The rows of Z fall into a few groups, and each row is roughly a mix of its group's hidden directions.
Z:
[[  3   1  -8  15   3 -25  -8   2  -5  21  22  -1]
 [ 15   7  -2  26  13   7 -10  21  15  -1   5   0]
 [  9  20  -3   4   2  -2 -16  12   4  28  17   3]
 [ -1  16   8  -3 -26 -16 -20  -8  14   1   2  -1]
 [ -9  11  -9  -9  -5  -1 -27  11 -24   8  10   0]
 [ -1   4  -3 -17 -22 -21  -7 -22  -6   7   9   9]
 [ -8 -10  -8  -4  13  29   0   7  -3  -8 -23  -8]
 [ -1   1  -2   5  -6 -16  -9  14  29  23   0   3]
 [  0 -15  -6   5  22   2  11  21   9  -8 -20   9]
 [  9 -16 -10   0  17 -21  17  -4 -12  -7  17  -2]
 [ 18  18 -12  -9  -5 -12 -16   8   3  12  21   5]
 [ 10  -2  -9  10 -26   8   1  -2  10  15 -23  -9]
 [  2   1   2  -8 -27 -22  -5 -16  12  14   4   9]
 [-10  21  19  -5 -15 -13  -3 -23  -8   2  -3   4]
 [  2  22   3   0  22 -18   1   8 -15   3  15 -12]
 [-19 -14   0   2  -8 -13  -5  -2   5  27 -17  -8]
 [-10 -18   5  -4  17   8  16   6   4 -21 -19   2]
 [ -9 -15  -4  10  21  19  12   9  -7 -14 -13 -10]
 [ 16  20   4   9   3  -2  -7  10  -4  -2  30  12]
 [  8  23   7   6  16 -21   7   4   7  20  -1  -8]
 [-11   1  16  10 -10   5 -11   0  29  10 -12 -13]
 [ -4  11   6 -16  -5  28  -5   1  -3 -19 -17   6]
 [ 10  10   1 -14   7  22   6   1  -8 -31  -1   8]
 [ 16 -11 -14  -7  19  17  21  -3  -6   2  -7  13]
 [ -8  -4  -7   5  20   7   8  15 -20 -21  12   9]
 [  2  -4   0  12  26  18   8  20  -1 -14  -6 -10]
 [  2   1   0 -12 -24 -23  -4 -21   4  11   6   9]
 [ 10  -1  -3 -14  -1  18  15 -26 -19  -1   1  10]
 [ -3  11   6  -8 -20 -15 -12 -18  -6  20  13   9]
 [-12 -26   4 -13   2   8  13  13   8  15  14 -10]
 [ 22  -3  -4   4  18 -16  16   6   3 -11  21   5]
 [ -1   5  19  12 -18 -16   6 -20  11  14  -8  -5]
 [ 13  -3   7  -7 -19 -25  17 -19   8  -5   4   3]
 [ -1  15   4   7  28  -8   8   9 -14 -15   0 -16]
 [ 10   2   4   5 -18   1  -3 -12  22  19 -20  -9]
 [ 13 -21 -13  -9 -14  -5   8  -9  20  -9 -13  10]
 [  2 -23 -17  -3  18 -13  11   1 -12  -4  18  -6]
 [ -9  15   4  -3   9  -8 -18   6  -6  -1  33   4]
 [-11   8  -1  17 -23   0  -7   6   5 -25  -2 -15]
 [ -2  -2  11 -20  -7   6   8  15  23  16  17   2]
 [-12  17  12  14  12 -15  -3  -3 -20 -14  10 -11]
 [ 18  12 -12   2  12 -12  -4  13   3  -5  26  11]
 [-18   0  13 -19   3  -9 -13   7 -17   3  18  14]
 [  5  25  -1  16  -5   0 -18 -12 -19  -8 -11   7]
 [ 15  -7 -17  -9  14   8  17  -7 -14 -16 -14  11]
 [-10   8  15 -18  -4 -22 -21   2  14  -2   5   8]
 [-11  14   9  20  19  -7  -2   3 -18 -15   4 -13]
 [ -7   6   2 -12   8   0 -16 -11 -35   4  -2   3]
 [ -7  15   8  12 -26  -9 -19 -10   0  -1  -2 -17]
 [ -6 -10 -12  14  18  17   3  21   1  -7 -16 -13]
 [  5  17  -9  -7  12 -12 -12   5 -17  14  24  -3]
 [ -7 -33 -21 -12  -2   7   6  -9  -9   0  -4   1]
 [ 12  19  11   8   6  10   3  25  16 -15  -3  -5]
 [  3  17   9   0 -21  -5 -12 -25  -4  13  12  -6]
 [ -3  -3  -9   3  32   3  -1  24   0  -2  17  -1]
 [-11  -1  -4   2 -22   7   8   7  -5 -34   4  -2]
 [ -4   5   1 -26 -27  -8  -4 -11   1  15   6   8]
 [-20 -10  -8   5  -7 -11 -15   0  -1  30  -6  -8]
 [  3   6   3 -10   6  -3  19   4   9 -28 -22  -9]
 [ 14  -1  -1  29  16  -3   0  12   6 -22   2  -4]
 [ 19   9  12  -3   5  11  17  -4   3 -29   4   7]
 [-16  -6  -7 -25  -3  21  -4  -3  -7  -8 -21  -4]
 [-12  -4   0  -1  29  11   3  15   0 -24   8   3]
 [ -1   2   7 -21 -30 -14   1 -11  -4   0  16   5]
 [-21  -7   7  -1 -17  -1  -7  -7   7  24 -19  -9]
 [ 12   9   4 -13 -22 -13  -6 -13  22  13   0   8]
 [  3 -11  -4  17   3 -28   3  -2   5  20  16  -6]
 [ -1  17   9  -7  13 -27  11 -13 -13  13   5  -6]
 [ 20  11   7  -2   6  12  14  -3   1 -31   4   7]
 [-17   2  16   0  23  -5 -23  11   4  14  -1  -2]
 [ 10   2 -10 -13  16  -3   1  18  -8  -5  28  11]
 [ 17  22  15   6  -7  16   4  -5   4 -21   8   7]
 [-16   4   9  23  14  19  -7   8 -15  11   3  -7]
 [-19 -23   0   0   5   6  10  -9 -16 -22  -8  -6]
 [ -2 -23  -8  -8 -18  21  -7   3  17  -5  -6  12]
 [  9   1 -15 -14  18  -3  -1  16 -13  -7  25  10]
 [  4  -8 -24 -12  19   2  -5  22  -5  -3  17   3]
 [  7   2  11  13  -7 -30  10 -12  13  18  -1  -3]
 [  4  11   0 -13 -28 -15 -12 -16   6   8   5  12]
 [ 18  -2 -10  10  13   8  -1  27  16 -15   2  -3]
 [-15  -1   4   7 -13 -16 -12  -1   6  32  -5  -3]
 [-15   4   2  -3  -7   0 -27  17  -7  24   5  -5]
 [ -3   8  23  11 -17   6   3 -11  15   2 -24  -2]
 [ -3 -17   5   0 -23  19  -3  -6  19   4 -12  15]
 [ 15 -20 -17  -3  13   2  25  12   0   2 -11   1]
 [ 13   7  -4  -3 -24  15   5 -28   0   5 -11  -2]
 [  8  -6 -10   3  12  18  22  -5 -24  -7   4  13]
 [-10 -16  -2   9  17  14  14   7  -2 -19 -18 -11]
 [  9  13  -1 -16   6  24   2   3 -10 -26   0   8]
 [  9 -22  -5  -2  10   4  30   5   8  -6 -14   6]
 [ -6  -1  -4 -18   3  28   0  -1 -12 -21 -14   0]
 [ 20 -12  -9 -15   8   1  22   0  10   6  -4  20]
 [-12  -2   2 -13 -23 -14  -4 -25  -6  16   0   6]
 [ 12   2   4   3 -19  -4   1 -13  26  15 -16  -7]
 [ 16   1  -4  11  21  14   1  26   9 -12   4  -4]
 [-12   6  10 -22 -18 -11   0 -18 -16   9  10   3]
 [ 11   5 -14   4  24  -3   1  22  -6 -17   9 -12]
 [ 14  -1   7  16   5 -33  13  -4  12   7   1   2]
 [ -3   0   1  18 -11 -24  -5  -9   9  26   7  -7]
 [  8   2  -4 -14 -26  -4 -11 -12   9  20   7  16]
 [  2   7  12   0 -15 -10   4 -28 -21   8  14   2]
 [ -7  18  -4  -1 -10  -2 -29   5  -5   7  19 -13]
 [-18  -2  -1  -2  17   9  -5  18 -22 -17  11   7]
 [  6 -15  -7  15  15  18   9  12  12 -13 -18  -2]
 [ 15   0  -5  17  -7   2   4  -6  25  10 -21 -13]
 [  2 -11  -7   3  -4  28  -6  24  15 -12  -3   1]
 [ -2  -7 -13   3  25  14  -1  23   3 -11 -17   4]
 [  0   0   1  21  -9 -25  -3 -10   7  23   8  -7]
 [-18 -14  -7   2  -4 -14 -10   3   3  30 -10  -8]
 [  1  -6   0 -10  -2  -7   6  14  21  22  24  -3]
 [  6   2  -3  -7   5  22   6  28  12 -17  -8  -7]
 [  4  -6  -7  14  -5  28 -15  22   9  -9   4   4]
 [-16  -5  11   8 -18   4  -4 -12  10  13 -26 -10]
 [  1  -2   4  24  10  19   0  21  11 -16 -10  -5]
 [-22  -1   7 -14 -16  21  -9  -3  -1   8 -19  -5]
 [ 20  19   2   6   7 -29   1   2   7   8  13  -2]
 [ 18   3 -19   7  21  -7  -4  17   0 -15  12   9]
 [ 13  -5 -23  13   9  16  20   8 -11 -11   0   3]
 [  1 -11 -12   5  19   7   5  24  13 -12 -20   3]]

Here is one row of each group, with its name. Which group are the others in?
[ -1   2 -21  12  15  13 -10  27   3  -7  -4  -9]
R
[-13 -13  -1 -15 -11  -8   8 -29 -13   6 -10   4]
N
[  5  -1 -10 -22  16  16   4  13  -8 -22  -6   8]
F

[ 15 -10   4  10  -1  -8  32  -6  10   4   8  15]
R
[-22 -14   1  -8 -11  11  -2  -7   2   9 -27 -12]
F
[ -6   3  -9 -25   5  23  -5   3 -15 -18  -9   4]
F
[  6  18  -4   4   5   5   0  21  24  -8 -20  -8]
N
[ 15  -2   8  18   7 -11  18 -18 -14 -18   5  -3]
F
[  4   4   4 -21   0 -11  -7   0  -1  20  27  15]
R
[ -7   1  16  -2 -13  14   6 -12   9  -7 -31  -4]
F
[ 11  21 -15  12   5 -16 -16  -6  -7 -11 -14  10]
F
[ 10  26  15  10 -16  10  -6  -3  19  -3  -5   6]
F
[  6   0  -2  15  15  24   0  24   9 -12  -7  -5]
N
[-10  14  11   8 -17 -12 -23  -4  12   4   2 -19]
R
